Each named turn below is shown by a few rows before and after it. Which turns, in which order, take the first row of each later pair to the second? The first pair is answered.
D:
-.19 -.08  .26  .06 -.23  .33 -.13  .16  .18  .61  .02 -.19  ->  -.21 -.05  .22  .06 -.21  .31 -.08  .22  .22  .59 -.03 -.21
 .18  .14 -.19  .07  .04 -.33  .10 -.06 -.06 -.31  .18 -.03  ->   .14  .18 -.18  .09  .05 -.36  .15  .00  .01 -.32  .02  .02
-.05 -.16  .13  .08 -.08 -.24 -.35  .10  .10  .06 -.43  .05  ->  -.01 -.24  .15  .07 -.14 -.20 -.47 -.02  .03  .06 -.26  .06
-.02  .24 -.19 -.06  .10  .20  .20  .17 -.15 -.33  .14  .10  ->  -.02  .20 -.14 -.06  .12  .22  .14  .14 -.14 -.37  .12  .16
S:
 .08 -.05  .03 -.01 -.17 -.01 -.21 -.07 -.12 -.24 -.08  .14  ->   .07  .04  .08 -.03 -.03  .00  .19 -.19 -.09 -.19  .19  .13
 .07  .02  .13 -.02  .12  .14  .29 -.12  .06  .11  .30  .04  ->   .10 -.20  .11  .07  .00 -.06 -.21  .01  .25  .29 -.11  .00
 .13  .25 -.44  .18 -.25  .12 -.16  .13 -.14  .06  .11 -.15  ->   .17  .28 -.32  .17 -.09 -.04  .19 -.01 -.03  .23  .34 -.16
 .21  .00 -.13 -.07 -.21 -.16 -.16 -.05 -.08  .29  .29 -.30  ->   .19  .04 -.18 -.08 -.28 -.02 -.27  .02 -.18  .15  .28 -.28
M:
 .09 -.06 -.33  .05 -.37  .11 -.19 -.26 -.29 -.01  .42 -.36  ->   .06 -.15 -.21  .00 -.38  .19 -.28 -.27 -.24  .15  .40 -.34
 .05 -.32  .47 -.02 -.16  .09 -.32  .00  .06  .52  .15 -.06  ->  -.05 -.03  .22 -.04 -.19  .48 -.33  .21 -.31 -.30 -.17  .27
-.02 -.27  .38 -.05 -.19  .28 -.36 -.14  .02  .43  .26 -.08  ->  -.11  .03  .05 -.06 -.20  .55 -.28  .05 -.33 -.39  .01  .16
-.02  .10  .14 -.05  .01  .04  .20  .08  .03  .12  .00  .01  ->  -.04  .09  .14 -.06  .03  .07  .20  .09  .01  .07 -.02  .02
Z:
 .14 -.15  .02 -.03  .12 -.39 -.07 -.11 -.02 -.04 -.12 -.04  ->   .05 -.01  .07 -.11  .22 -.23  .18 -.08 -.08 -.22 -.20  .13
 .03  .28 -.39  .15 -.20 -.24 -.04  .44  .11  .25 -.44 -.16  ->  -.02  .31 -.34  .07 -.12 -.15  .00  .45  .07  .03 -.60  .05
 .08 -.01  .10  .11 -.09 -.20 -.27  .17  .24  .27 -.30 -.26  ->  -.05  .11  .18 -.01  .07  .05 -.11  .20  .16 -.13 -.56  .12
-.04  .08 -.41  .04 -.07 -.31 -.35  .08 -.11 -.36 -.12  .13  ->  -.16  .38 -.36 -.02  .07 -.02  .20  .14 -.17 -.42  .05  .15
Then:
Each pair is two turns apart.
 .08 -.36  .10  .02 -.01 -.38 -.44 -.14  .24  .23 -.10  .02  ->  -.08  .09  .12 -.16  .11  .35  .13 -.15 -.26 -.37  .18  .33 -> M S
-.01 -.07  .28 -.07  .17  .04  .25 -.19  .02  .06  .06  .20  ->   .02 -.06  .23 -.07  .11  .13  .15 -.25 -.10 -.05  .19  .20 -> M D
-.03  .25 -.15  .12  .02 -.03  .35  .17  .12  .28  .10 -.28  ->  -.11  .09 -.08  .04  .09  .04 -.07  .16  .07 -.26 -.49  .24 -> Z Z
 .15 -.14 -.17  .25  .09 -.35  .07  .13  .20 -.11 -.12 -.21  ->   .08  .05 -.13  .20  .17 -.18  .40  .15  .16 -.21 -.10 -.11 -> Z Z
 .09  .09  .27  .14 -.09  .00  .30  .07  .19  .42  .03  .04  ->   .13 -.10  .30  .15 -.13 -.11 -.01  .05  .24  .40 -.17  .09 -> D Z
-.07 -.03  .10 -.18  .20  .17  .04 -.05 -.03 -.19 -.28  .16  ->   .00 -.02  .10 -.11  .22 -.05  .28 -.11  .10  .25  .10 -.16 -> S Z
 .18 -.02 -.06  .05 -.11  .18 -.32 -.08 -.21  .22  .39 -.31  ->   .17  .14 -.25  .05 -.11  .22 -.28  .01 -.39 -.15  .32 -.22 -> M M
-.23 -.35  .02  .11 -.04 -.03 -.17 -.05  .07 -.13 -.21 -.11  ->  -.30 -.08 -.05  .09  .07  .11  .29  .01 -.01 -.28 -.07 -.09 -> M Z
 .16 -.16  .03  .10  .15 -.03  .03  .11 -.16 -.09 -.24  .12  ->   .23 -.23  .02  .08  .08 -.04 -.10  .01 -.27 -.05  .03  .06 -> D D
 .13 -.27  .17  .06  .18 -.30 -.10 -.33  .19  .36  .12  .23  ->   .10 -.16 -.13  .12 -.18  .09 -.64 -.02 -.20  .00 -.07  .12 -> D S
-.09 -.03 -.14  .01 -.15 -.15 -.19 -.07  .00  .04  .23  .04  ->  -.14  .02 -.16  .04 -.21 -.07 -.15  .02  .02  .12  .21 -.01 -> M D
 .00  .03 -.12 -.03 -.04 -.07  .06  .18  .18 -.14 -.20 -.14  ->   .04  .00 -.08 -.03 -.03 -.15  .18  .07  .21  .05  .00 -.22 -> S M
 .03 -.08 -.15 -.05  .06  .02  .12  .01 -.23 -.34  .10  .00  ->   .02  .01 -.24  .03  .05 -.09  .27  .11 -.11 -.18  .08 -.17 -> Z D
-.07  .13 -.21  .16  .15 -.37  .36  .07  .21  .24  .04  .01  ->  -.21 -.13  .18  .00  .07 -.03 -.11  .05  .27  .42 -.26  .23 -> M Z
 .03 -.11 -.11 -.27 -.13  .27 -.13 -.12 -.26 -.13  .25  .01  ->   .05 -.09 -.10 -.19  .03 -.13  .30 -.14  .09  .25  .30 -.18 -> S D
-.09  .30 -.17  .04  .00  .16  .15  .18  .03 -.17 -.15  .11  ->  -.08  .13  .09  .03  .11 -.03  .24  .05  .27  .30 -.09  .07 -> S M
-.04  .01 -.15  .06  .12 -.39  .12  .14  .25 -.02 -.22 -.15  ->  -.19 -.07  .16 -.11  .15 -.03  .07  .12  .28  .01 -.39  .06 -> M Z
-.07  .30 -.23  .09  .34 -.44  .79  .13  .33 -.19  .03 -.03  ->  -.08 -.38  .33 -.05  .16 -.43 -.21 -.04  .64  .44 -.32  .08 -> M Z
-.07  .12 -.02  .05 -.06  .29 -.02  .22 -.04 -.02 -.03 -.14  ->   .00  .09 -.12  .08 -.08  .12 -.06  .20 -.04 -.04  .01 -.23 -> Z M
 .24 -.16 -.21  .14 -.06 -.40 -.14 -.14  .02  .10  .26 -.31  ->   .02 -.25  .14  .04 -.09  .00 -.28  .05  .27  .47 -.15 -.23 -> D M
 .22 -.15 -.02  .09  .15 -.47 -.13 -.04  .12 -.09 -.14 -.06  ->   .15 -.13  .16  .02  .29 -.38  .17 -.09  .21  .01 -.12  .03 -> Z M
-.02 -.13  .01 -.08 -.27  .44 -.59 -.16 -.17  .19  .29 -.25  ->  -.05  .00 -.08 -.07 -.27  .55 -.46 -.12 -.34 -.04  .34 -.19 -> Z D
 .20 -.19 -.18  .01 -.19 -.33 -.38 -.05  .05  .22  .25 -.39  ->  -.01 -.05 -.20 -.03 -.03 -.21 -.31  .18  .10 -.37 -.53  .08 -> D Z
 .11  .11 -.15  .08 -.12 -.02  .11 -.05 -.11  .14  .22 -.20  ->   .03  .09 -.11 -.03  .00  .12  .00 -.05 -.19 -.29 -.16  .21 -> Z Z
-.36  .18  .33 -.14  .05  .18  .33  .06  .21  .15 -.24  .07  ->  -.32  .12  .26 -.08 -.06  .11  .19  .14  .29  .37 -.23 -.16 -> S Z
 .02 -.04 -.56  .22 -.19 -.37 -.19  .03  .10  .41  .27 -.42  ->  -.20 -.10 -.24  .08 -.30  .20 -.43  .18  .18  .64 -.05 -.32 -> M D
-.04 -.16  .15  .02 -.21 -.11 -.23 -.14 -.01  .24 -.04 -.09  ->  -.04 -.04  .04 -.02 -.31  .09 -.29 -.09 -.23 -.02 -.01 -.03 -> M D
 .07  .06  .07 -.02  .01 -.08 -.01  .02 -.04 -.20 -.12  .22  ->   .10  .01  .09  .02 -.05 -.25  .02  .08  .13  .12 -.11  .04 -> Z S
 .10  .23 -.28  .17  .01 -.23  .34  .09 -.03  .09  .35 -.30  ->  -.04  .15 -.26  .21  .01 -.29  .06  .34  .22  .02 -.39 -.12 -> D S
 .07 -.13  .17 -.04  .02 -.12  .14 -.34 -.19  .00  .48  .01  ->  -.09 -.15  .36 -.08 -.10  .19  .05 -.17 -.04  .37  .32 -.09 -> D M
-.19  .04 -.12  .01 -.06  .03 -.23 -.02 -.20 -.14 -.18 -.09  ->  -.22  .18 -.07 -.01  .15 -.01  .28 -.12 -.16 -.08  .05 -.05 -> S D
-.24  .19  .34 -.25  .07  .40  .25 -.13 -.10 -.16  .33  .32  ->  -.02 -.29  .25 -.14 -.18 -.10 -.71 -.21  .01  .00  .15  .18 -> Z Z
 .06  .04  .12  .02  .07 -.02  .37 -.24  .08  .05  .21 -.09  ->  -.01 -.02  .26 -.04  .06  .17  .28 -.16  .16  .15  .03 -.01 -> D M
 .13 -.07 -.05  .04 -.23 -.19 -.40  .16  .03  .29 -.27 -.12  ->  -.03  .25  .15 -.14  .13  .10  .45  .04 -.05 -.08 -.17  .28 -> Z S
-.04  .18 -.07  .10 -.06  .17  .38  .26  .03 -.01 -.04  .01  ->  -.05  .08  .10  .05 -.06  .21  .28  .17  .16  .30 -.02 -.04 -> M M
 .05 -.22  .14 -.05 -.26  .13 -.24 -.11 -.02  .34  .16 -.13  ->   .02 -.01 -.09 -.06 -.32  .34 -.23  .03 -.26 -.08  .10 -.09 -> M D
 .11 -.18 -.10 -.12  .24 -.24  .17 -.28 -.10 -.25  .10  .16  ->   .13 -.35 -.15 -.05  .09 -.38 -.23 -.16  .04 -.07 -.14  .03 -> Z S
 .05 -.19  .05  .08  .14 -.32 -.10 -.21  .06 -.11  .01  .10  ->  -.03 -.11  .11 -.03  .05  .10 -.22 -.17 -.15 -.26 -.02  .19 -> M S
-.15  .13  .10 -.02 -.15  .40  .08  .31  .17  .32 -.30 -.10  ->  -.13 -.09  .32 -.14 -.16  .49 -.18  .06  .03  .26 -.16  .11 -> D D
-.15  .10 -.07 -.01 -.28  .41 -.14  .41  .04 -.23 -.50 -.01  ->   .14 -.08 -.08  .11 -.27 -.24  .02  .09  .22  .48  .26 -.52 -> S Z
-.16  .04 -.07 -.06 -.05 -.11 -.03  .19 -.13  .23 -.25  .13  ->  -.14  .11 -.12 -.04 -.11 -.04  .06  .15 -.22  .31  .03 -.01 -> S Z
 .19  .16 -.18 -.06  .02 -.11  .11 -.09 -.20 -.44  .33  .05  ->   .23  .13 -.30  .02 -.06 -.31  .02 -.03 -.09 -.25  .33 -.18 -> D Z
-.12 -.09  .08  .09 -.23  .23 -.34 -.01 -.09  .06 -.23  .01  ->  -.08  .27 -.18  .17 -.05  .07  .30 -.01 -.17 -.22  .00 -.04 -> Z M
 .08  .05 -.30  .16 -.09 -.31 -.12  .13 -.03 -.28 -.25 -.01  ->   .12 -.03 -.01  .11 -.01 -.39  .18 -.10  .13  .31  .22 -.20 -> S M
 .07 -.21  .12 -.04 -.06 -.15 -.56 -.11 -.01 -.21 -.17  .13  ->  -.06 -.04  .35 -.08  .29 -.18  .24 -.15  .30  .06 -.14  .18 -> Z S
-.01  .21 -.09 -.02  .04  .18  .24 -.05 -.33 -.27  .24  .04  ->  -.11 -.18  .36 -.08  .08  .13 -.09 -.08  .11  .30 -.17  .17 -> S M
-.17  .04 -.44  .28 -.38  .18 -.26  .25 -.03  .05 -.34 -.30  ->  -.08  .15 -.58  .35 -.19 -.20  .18  .17  .05 -.02 -.17 -.35 -> Z M
-.07 -.24  .33  .00 -.07  .18 -.27 -.40 -.03  .02  .10  .22  ->  -.11 -.22  .39  .02  .01  .07 -.10 -.36  .15  .22  .02  .18 -> Z S
-.06 -.28  .28  .00  .05  .07 -.07 -.23  .07  .28  .03  .15  ->  -.01 -.16  .09 -.01 -.06  .24 -.14 -.19 -.27 -.15  .15  .20 -> M D
 .00  .01 -.07  .07 -.11  .14 -.21  .23  .01  .01 -.25 -.10  ->  -.01  .04 -.13  .12 -.06  .00 -.14  .22  .01 -.17 -.30  .00 -> M D
-.18 -.20  .16 -.09 -.21  .72 -.65  .21 -.37 -.48 -.52  .20  ->   .03 -.10 -.02  .12 -.45  .37 -.32  .21 -.19  .61  .47 -.83 -> Z Z
-.17  .20 -.07  .03 -.22  .17 -.31  .39 -.13 -.30 -.09 -.08  ->  -.02  .27 -.25  .14 -.10 -.34  .11  .26 -.03 -.18  .26 -.29 -> M S
-.06  .16 -.19  .05 -.13  .35  .06  .09 -.28 -.30  .01 -.06  ->   .15 -.14 -.31  .17 -.16 -.27 -.27 -.04 -.10 -.19 -.01 -.15 -> M Z
 .17  .03 -.04  .18  .20 -.44  .11 -.10  .04 -.32 -.19  .10  ->   .12  .28 -.09  .15  .19 -.17  .44  .01 -.05 -.32  .02 -.03 -> S Z
-.18  .15  .12  .01  .07  .14  .58 -.14  .31  .45  .15 -.26  ->  -.29 -.03  .30 -.06 -.04  .34  .12  .00  .41  .48 -.34 -.07 -> M S
-.08 -.14  .17  .01 -.04  .10 -.09  .10  .30  .58 -.08 -.16  ->  -.21  .02  .25 -.08  .14  .38  .20  .12  .22  .21 -.26  .17 -> Z Z
-.33  .09  .22 -.34  .19  .37  .12  .17  .08 -.28 -.04  .08  ->  -.21  .00  .20 -.29  .04  .24  .02  .00  .03  .14  .49 -.27 -> D Z
 .17  .06 -.13  .05 -.02 -.14 -.02 -.06 -.27 -.18  .20  .00  ->   .18 -.11 -.03  .04 -.12 -.10 -.28 -.06 -.20  .08  .14 -.07 -> M S
 .05  .24 -.35  .11 -.05 -.14  .07  .12 -.14 -.35 -.23  .01  ->   .13  .10 -.29  .15 -.01 -.48  .16 -.02  .01 -.03 -.02 -.14 -> S Z
-.17 -.04  .48 -.14 -.22  .65 -.06  .10  .02  .50  .22 -.15  ->  -.04  .09  .31 -.02  .20 -.11  .73 -.04  .34  .43  .21 -.11 -> M S
 .19 -.18 -.02  .05 -.13 -.05 -.17 -.14 -.20 -.08  .24  .06  ->   .13 -.19  .13  .02  .07 -.18  .14 -.22 -.03  .01  .18  .18 -> Z S
-.11 -.01  .00  .03 -.26  .35 -.63  .01 -.21 -.20 -.07  .14  ->  -.02  .20  .03  .02 -.02  .16  .25 -.25 -.19  .12  .71 -.09 -> D S
 .00 -.12  .13 -.10  .26 -.09  .18 -.19  .34  .10 -.07  .05  ->  -.07 -.15  .19 -.15  .19  .18 -.04 -.12  .25 -.01 -.23  .21 -> Z M
 .09  .05  .06  .10  .11 -.06  .27 -.12 -.03 -.02  .12  .01  ->   .04 -.10  .10  .11 -.02 -.01 -.16 -.02  .06  .02 -.25  .06 -> S M
 .00 -.33  .27 -.03 -.05 -.15 -.17 -.06  .37  .42 -.13 -.02  ->  -.03 -.25  .22 -.16 -.19  .32 -.46 -.09 -.11 -.12 -.01  .24 -> M D
-.19 -.05 -.03 -.02  .04 -.06  .09  .08  .17 -.11 -.43  .22  ->  -.20 -.02 -.11  .04 -.10 -.05  .01  .22  .23  .10 -.40 -.03 -> Z S
 .06  .09 -.13  .01  .04 -.02  .32 -.09 -.19 -.10  .44 -.15  ->   .03 -.11 -.09 -.05  .05 -.07 -.18 -.11 -.23 -.49 -.03  .21 -> Z Z
-.07  .31 -.35  .06 -.11  .03 -.10  .25 -.16 -.32  .07 -.23  ->  -.01  .18 -.27  .13  .03 -.38  .06  .15  .14  .08  .12 -.37 -> D M
 .16 -.10 -.04  .04  .08 -.34  .08 -.14  .02  .19  .41 -.02  ->   .13 -.11 -.27  .15 -.15 -.29 -.36  .12 -.01  .09  .07 -.12 -> S D
 .11  .00  .16 -.09 -.13  .15 -.10 -.09 -.02  .09 -.24  .23  ->   .14  .02  .14 -.05 -.17  .10 -.02 -.12  .02  .37  .02 -.02 -> Z Z
-.14 -.04  .18 -.04  .32  .03  .13 -.32  .08  .02  .08  .19  ->  -.10  .00  .10  .02  .22 -.01  .14 -.31  .07  .23  .32 -.06 -> M Z
 .02  .01  .35 -.24  .01  .30  .27 -.01  .03  .34  .16 -.02  ->   .04 -.05  .36 -.20  .13 -.05  .28 -.02  .28  .36 -.13  .07 -> M S
-.05 -.08  .10 -.01  .02  .21 -.04 -.10 -.15 -.36  .09  .18  ->   .06 -.19  .01  .08 -.11 -.04 -.21 -.14 -.07  .01  .29 -.16 -> Z Z
